Rows are one point carried round by a steady rotation, each followed by how many steps it has turned.
The counts run from 0 to 558.
[ 99 151 109  93 107  96 144  78 155 135  96 111 171  80 102 141 167 133
  90 116  92 118 113 175 124 131  80 134 112 123 140 154 136 164 116 155
 139 121 139 119 170 133 160 128 154 121  86 143 101 181 157 142  90  75
 161 156 128]	482
[145 162 161  83 115  96  97 114 149 129 128 142  90 156 117 135 113 113
 130 120 134 116 131  86 134 120 100 121 146 178 126 126  84 148 112 171
 174 130 131 100 137 123 125  58 105  87 115 149 130 161 129 168 140  80
 186 162 131]	350
[155  92 102 123 153 117 136 178 121 116 102  85 102 135 164 138  93  97
  79 127 179 117 133 128 148 107  94 146 132 170 111 114  96  91 158 199
 120 145 151 153 114 128 136 145  97 135 105 126 138 158 117 132 135 120
 111 195  97]	112
[114 116 141 122 153 121 126 174  67 126 131 103 194 144 162 128 161 101
 126 135 143 184 161 177 183 146 108 126 131 157 145 104 136  90 134 150
 138 140  76 125 134 173 160 125 138 186 139 116 111 133 118 112 144 121
  82 113 121]	550
[133 105 125 153  84 137 130 144  59  91 174 157 152 154 123 113 124 153
 130 139  99 139 132  93 199 151 144 107 123 107 119  70 119 127 125 151
 172 109 134 136 111  89  92 131  97 130 116 127 116 133 154 121 120 148
 138  84 113]	148
[155 118 117  98 166 100 142 153 119 127  88  87 106 109 134 118 106 136
  84 136 154 134 139 195 161 112  87 148 151 157 121 128 103 110 146 174
 121 135 151 176 126 156 151 169 137 155 108 110 129 161  98 156 120 100
 105 184 109]	111
[136 125 137 100 163 124 101 195 137 169 110 125 116 139 192 158 125 118
 162 105 136 137 171 150 119 131 142 120 103 124 122 119 125  95 156 131
 124 181 143 152 117 133 146  84 120 180 161  98 143 139  76 148 155 125
 119 146 147]	558
[ 99 109 136  99 103 100 145 117 116 105 117 138 154 147 129 171 141  83
 136 106 126  89 131 152 116 137  59 109 102 161 144 104 166 116 154 210
 150 107 149 101 117 104 119  90 144  96  94 131 146 134 125 130 115 104
 170 134 103]	219
[103 111 170 165  89 106  69 107 124 150 112 122 108 141  84 146 128 124
 113 144  86 129 142 199 186 140  97 149 133 102 147 123 145 144 140 141
 134  96 128 140 170 123 118 172 149 120  94 131 107 134 179 139 104 105
 139 132 130]	95
[118 125 144  87 111 136 117 115 162 104 125 144 113 132 132 114  69 105
 163 130 176  97 113 100 114 110 170 114 125 149 108 154  67 101  86 114
  75 102 188 136 115 120 142 141 105  92 116 130 102 143 107 145 158 144
 163 164 128]	62
[143 130 122 134 165 127 141 178 123 125 117 130  90 168 114 121 126 160
 116 156 103  86 120 143 174 146 132 147 140 130 145 115 178 141 161  98
 166 165  90 165 111  84 111 174 149 129 147 139 107  92 203 128 130 153
  99 113  99]	388
[127  82 132 125 165 110 133 178 113 112 112 142 106 150 191 164  87 128
 125  67 165  94 151 153 113 130 118 138  59 146 118 127 104  89 172 144
 132 117 126 140  55 125 113 126 150 113 130 118 128 134 125 135 120 126
 103 161 145]	507
[143 114 110 120 126 159 141 103 147 143 131 178 129 107 123 121 155 156
  70 127  75  83 133  89 127 150 159 100 135 155 108 124 139 136 124 145
 134 127 128 162  74 112 139 113 127 104 112 153 124 135  90  88  91 115
 139  64 170]	137
[131 123  54 105 115 161 170  99 115 127 158 130 166 102 156 102 166  96
 142 110 153 164 139  96 121 126 133 105 138 171 102 136 135 132 126 181
 119 156 146 100 152 144 157  80 138 117 143 143 115 137 114  78 117 120
 168 125 121]	30
[128 101 145 110 103 137 112  96 164 131 170 132  82 128 149 123  91 113
 158 121 141  50 104  74 125 128 157 102 134 125 114 146  96 151  91 120
 141 143 152 120 102  89  80 166 109 109 133 139 120 173 169 141 102 132
 128 122 107]	196
[161 114 126 114 105 135 174 162 114 130 146 166 144 158  74 142 156 121
  87 120 117 122 144 102 145 144 128  74  85 132  89 111 149 132 120 153
 153 137 109 162 129  98 138  71 122 139  88 165 106 108 120 119 176 130
 184 149 137]	531
[140 139 112 148 153 169 124 127 181 149 128 149  95  99 128  86 134 158
  68 158 100 118 110  82 102 139 160 129 148 173 135 176 114 115 130  88
 141 173 130 156  88 148 147 160 144 117 128 183 122 158 114 130 140 124
 133 128 145]	3
[104 111  83  95 136 139 155 113  85 153 151 127 170 108 146 117 189 110
 131 118 137 177 161 173 146 117 127 109 127 163 140 127 156 134 170 145
 158 140 137 122 147 151 159 126 189 162 156 103 109 110 102  86 101 107
 128 133 121]	28
[123 110 149 122  87 142  77 105 142 146 148 176  95 151  97  80 165 136
 145 146 159 167 103 126 177 113 150 152 139 123 105 105 113  94 115 160
 122 136 181 158  93 110  81 138 107 108 127 126 125 116  86 164 145 136
 174 118 164]	406
[146 144 125 145 160 153 119 137 141 142 111 116  78 142 141 101 143 172
 132 144  98 122 106 158 118 137 149 189 189 157 141 115 170 122 156 113
 106 156 128 151 100 132 132 166 147 102 166 115 143  87 125 113  88 138
  77  72 151]	126
[129 114 117 148 121 115 127 133 128 140 112 134 166 112  82 140 181 139
  57 130 136 134 160 175 162 136 120  97  60  84 108 118 118 124 107 141
 165 110 118 169 112 126 158 118 118 158  76 151  87 131 110 156 135 123
 159 147 147]	534
[162 129 143  67 127 111 172 146 137 147 108 108 134  92  78 127 135 159
  93 104 117 143  99 149 107 124 101 148 101 107 127 182  91 128 111 110
  92 141 111 173 156 147 161 118 134 165  97 154 108 155 116 131 154 103
  91 181 151]	241
[172 111 197 143 123 147  85 151 116 135 118 131 107 153 123 137  96 111
  94 113 121 170 134  93 144 157  89 141 128 172 114 141  93 114 125 129
 104  96  86 113 130 158 105  85 105 124 104 167 148 160 108 132 172 109
  84 144 157]	105
[119 158 125 156 178 129 179 141 108  94  94 124 153 132 128  99 157 169
  92 135 130 123 125 174 122 132 112 129 136 162 163 120 152 117 135  76
 153 141  83 145  58 163 178 158 165 130 131 133 151  85  95 149 128 127
 102 107 124]	261
[132 101  96 132 150 147 131 171  85 152 141 120 143  84 177 133 126 118
 111 128 145 167 181 152 109 167 105  90 102  91 103 113 138  96 189 146
  97 155 150 135 152 112 145  89 109 158 121 129 133 151 107  97 124 131
 150 153 118]	424
[146 166 141 118 140 133 159 122 121 106 129 117 109 143 141 120 120  77
 148 116 176 128 124 103  95 122  98  93 127 176 139 138 148 149 144 122
 179 149  90  74 128 124 130  99 136 108 152 143 169  96 121 160 152 118
 142 183  81]	211
[115 157 171  68 127 131 140  95 121 123 139 164 172  86 108 110 115 138
 127 133 116 108 134 125  88 129 141  82 140 139 134 157  84 134 104  66
 133 111 128 129  99 153 144 145 136 149 130 126 146 145  50 149 150 112
 105 106 149]	450
[152 129 146 138 132 172 142 140 134 123 116 170 135 118  65  61 123 131
  83 165 104 146 136  87 117 148 147 119 137 150 136 142 135  98 127  89
 102  99  85 143  85 116 153 126 113  74 112 173 119 107 114 133 163 163
 156 125 147]	394
[123  94 131 123 124 170 123 106  93 155 160 144 157 102 112  88 175 133
 135 136  88 188 154 162 177 167 136 108 158 134 138 134 125 114 123 117
 122 138 105 137 165 153 153 138 170 156 121 143  91 137 136  80 102 107
 107 100 128]	288
[ 94 122 146 143 108 117 125 118  93  84 128 119 121 129 104 126  81 168
 126 135 126 161 102 143 137 151  76 170 167 142 141 144  73 111 113 100
  83  83 139 121 153 155 120 164 142  90  86 151 111 168 165 123 129 130
 123 129 120]	493
[140 153  85 141 125 130 133  91 172 158 125 130  88 107  84  94 161 184
  89 160 119 120 120 126 147  99 168 140 140  89  93 132 117 164 113 120
 167 165 159 171 108 113 132 153 105 138 128 140 113 120 115 161 117 122
 162 133 144]	142
[147 150 104 166  82 139 151  98 127 138 162 126 106 147  97  95 193 179
 165 137 123 169 100 142 166 119 147 157 157 104 101 122 127 157  76 125
 149 171 139 142 155 150 133 131 135 145 140 140 126  94 131 123 109 123
 135 100 145]	280
[155 124 156 133 114 159 103 119 112 120 110 134  75 152 147 142  78 137
 121  96 141 163 111 100 111 150  99 164 137 166  98 135 123 119 133 103
  62  82 111  95 132 141  91  90 129  95 135 141 152 117 109 105 140 124
  83 136 174]	366
[121 122 112  92  99 130 142  88 155 150  97 132 127  84 113 140 110 104
 146 117 148  95 140 169 104  84 190  96  98  90  98 163 122 141 122  93
 115 113 185 158 141 114 165 147 125 131 132  86 111  92  85 128 141 140
 125 143 152]	324
[109 158  94 124 137 132 137  91 128 108 131 118 112  96 150 114 114 144
 137 172 137 133 121 137  89 161 110 126 208 145 114 132 146 168 113  73
  50 155 147 109 172 133 134 153 150 133 142 141 130 124 136  85 102 132
 137  91 107]	181
[138 143 149 105 157 142  90 150 169 179 111 133 107 120 168 124 161 120
 156 118 144 163 145 159 112 141 150 155 141 141 124 141 112  79 134 118
  88 181 149 154 124 172 156 108 129 171 162 114 128 133  77 157 146 123
 121 152 164]	557
[146 119 167 101 106 153 159 100 100 114 140 158 111 139  97 105 109 108
 180 118 127 113 147 140 105 147 125 100 170 152 130 125 148 113 133  97
 108 102 125 112 139 127 163  84 177  68 145 132 137  65 121 114 109 131
 139 124 131]	78
[117 127 146  96 143 111  81 173 134 174 127 123 142 120 163 149 150 124
 152 110 102 161 165 140 142 145 164 117  84  97 134 134  82 123 138 121
 163 175 133 146 139 145 152  94 120 187 130 121 101 174 117 170 152 106
 146 156 141]	297
[134 123 143 177  84 146 103 138 113 107 158 133 110 164 107  80 142 135
 173 151 162 197 103 105 191 142 127 156 144 118 102 108  73  90  86 144
 106 139 147 131 155 148 126 134  94 126 122 158 125 137 126 145 162 154
 155 138 124]	544
[105 108 137 150 132 153 105 138 107  80 129 111 134 137 157 135  68  99
  99 127 154 141 113 100 148 140  97 150 133 179 135 156 113 116 124 118
  86  76 109  89 128 126  88 170 134 114 102 162 109 168 169  97 139 133
  88 139  94]	496
[172  89 109  69 135 139 147 179 164 153 103 101  93 131 141 164 111 108
 123  82 122  77 105  98 125 117 161 158  80 126 102 133 146 121 146 173
 104 132 135 165 128  89 125  95  91 114 125 136 105 132 144  94 141 133
  98 130 154]	377
[135 113 144 110 151 143 140 126 155 127 108 153 101 111 142 101 105 150
 128  82 156 131 118 146  85 135 122 168 114 151 118 172  66  84 134  99
  74  92 142 146  69 159 148 136 154  86 129 149 130 130  84 165 135 115
 100 164 166]	505
[142 117 101 134 137 137 158 189 137  69 134 105 105 153 134 103 100 145
 141 130 138  85  70  85 137 132 121 171 145 152 136 128 109  92 104 159
 131 160 140 147 106 105 139 150 102 103 105 150 108 162 176 143 131 157
 111 132  86]	251
[134 146 142 148 111 110 121 127 142 131 166 120 109 173  96  86 177 161
 148 158 138 165 105 160 215 116 136 150 150 122 116 114  86 137  69 144
 164 186 139 165 139 158 122 160 131 169 120 150 113 133 142 154 124 109
 134 123 126]	541
[131 130 123 115 116 127 130 123 111 168 125 130 104 112 116 153 131  97
 125 100 136 158 157 137  88 144  96 102  90 107 145 163 171 155 196  91
 154 146 149 107 197 107 130 110 149 109 141 119 133  99 143 121 147 120
 153 212 112]	475
[104 153 149  87 104 102 100  79 133 104 103 113 126 153 108 137 129 121
 130 142 118 139  93 172 170 120 100 208 174 188 148 110 132 137  94 168
  89  86 126 110 138 156 109 146 141 112 117 115 114 130 140 124 107  98
 113  91 130]	359
